.07,-.07,.02,-.32,-.24,-.22,.22,.00,-.35,.09,.14
.08,-.15,.13,-.35,-.37,-.35,.26,.12,-.34,.10,.14
.05,-.28,-.14,-.36,.16,.18,.25,-.18,-.41,-.18,.19
-.16,-.09,-.26,-.06,.08,.06,.17,-.23,-.06,-.17,-.11
-.13,.19,-.54,-.11,.30,.25,.11,-.49,-.26,.00,.00
-.15,-.09,-.21,-.05,.02,.01,.17,-.19,-.04,-.16,-.13
-.10,-.21,.26,-.04,-.54,-.50,.21,.25,.13,-.10,-.21
-.15,-.15,-.43,-.11,.40,.39,.16,-.41,-.16,-.31,-.04
->
.07,-.07,.02,-.32,-.24,-.22,.22,.00,-.35,.09,.14
.05,-.28,-.14,-.36,.16,.18,.25,-.18,-.41,-.18,.19
-.13,.19,-.54,-.11,.30,.25,.11,-.49,-.26,.00,.00
-.10,-.21,.26,-.04,-.54,-.50,.21,.25,.13,-.10,-.21

-.39,-.27,-.11,.09,-.27,-.21,-.25,.30
.16,-.22,.58,-.54,.14,-.11,.12,.44
.43,-.08,.21,-.16,-.32,-.50,-.47,-.05
-.29,.40,-.55,-.54,.38,.06,.36,.12
-.51,-.22,-.33,-.54,-.04,-.14,.22,.01
.04,-.15,.58,-.40,.01,-.01,-.11,.08
->
-.39,-.27,-.11,.09,-.27,-.21,-.25,.30
.43,-.08,.21,-.16,-.32,-.50,-.47,-.05
-.51,-.22,-.33,-.54,-.04,-.14,.22,.01

-.22,.27,-.47,-.04,.05,.47,.06,.11,-.03,-.18,.10
.24,-.08,-.05,-.21,.06,-.25,-.04,-.56,-.16,.19,-.11
->
-.22,.27,-.47,-.04,.05,.47,.06,.11,-.03,-.18,.10

-.16,-.73,-.01,.07,-.14,.04
.54,-.02,-.06,.08,-.35,-.04
->
-.16,-.73,-.01,.07,-.14,.04

-.06,.01,.17,-.08,-.04,.10,.12,.18,.07,.17,.13,.04,.55
-.20,.02,.14,.29,-.10,-.20,-.24,.10,-.11,-.25,-.27,-.08,.05
.28,-.11,-.21,.24,-.21,-.21,-.22,-.27,-.18,-.24,-.16,.00,.09
-.14,-.06,.01,-.05,.20,.03,.02,.06,.10,.00,.00,-.12,-.57
->
-.06,.01,.17,-.08,-.04,.10,.12,.18,.07,.17,.13,.04,.55
.28,-.11,-.21,.24,-.21,-.21,-.22,-.27,-.18,-.24,-.16,.00,.09

.08,-.39,.06,.60,-.22,-.62,.32,-.32,-.75,.68
.06,.03,.03,-.33,.21,-.15,-.73,.15,-.25,.73
->
.08,-.39,.06,.60,-.22,-.62,.32,-.32,-.75,.68
---
.11,.37,-.52
.20,.00,.52
.35,.37,.41
-.17,.08,-.54
->
-.52,.00,.35

.13,-.55
-.73,.27
->
-.55,-.73

-.22,.38,.39
-.48,.15,.27
-.48,-.54,-.18
-.61,.03,.05
->
.39,.15,-.48

.20,.10,-.16,-.16
.12,.04,-.40,.66
-.18,-.30,-.09,.29
->
-.16,-.40,-.30

-.34,.01,-.37,.44
.54,-.23,-.40,.03
->
.44,-.40

.05,-.12
-.34,.42
-.28,.59
->
-.12,-.34
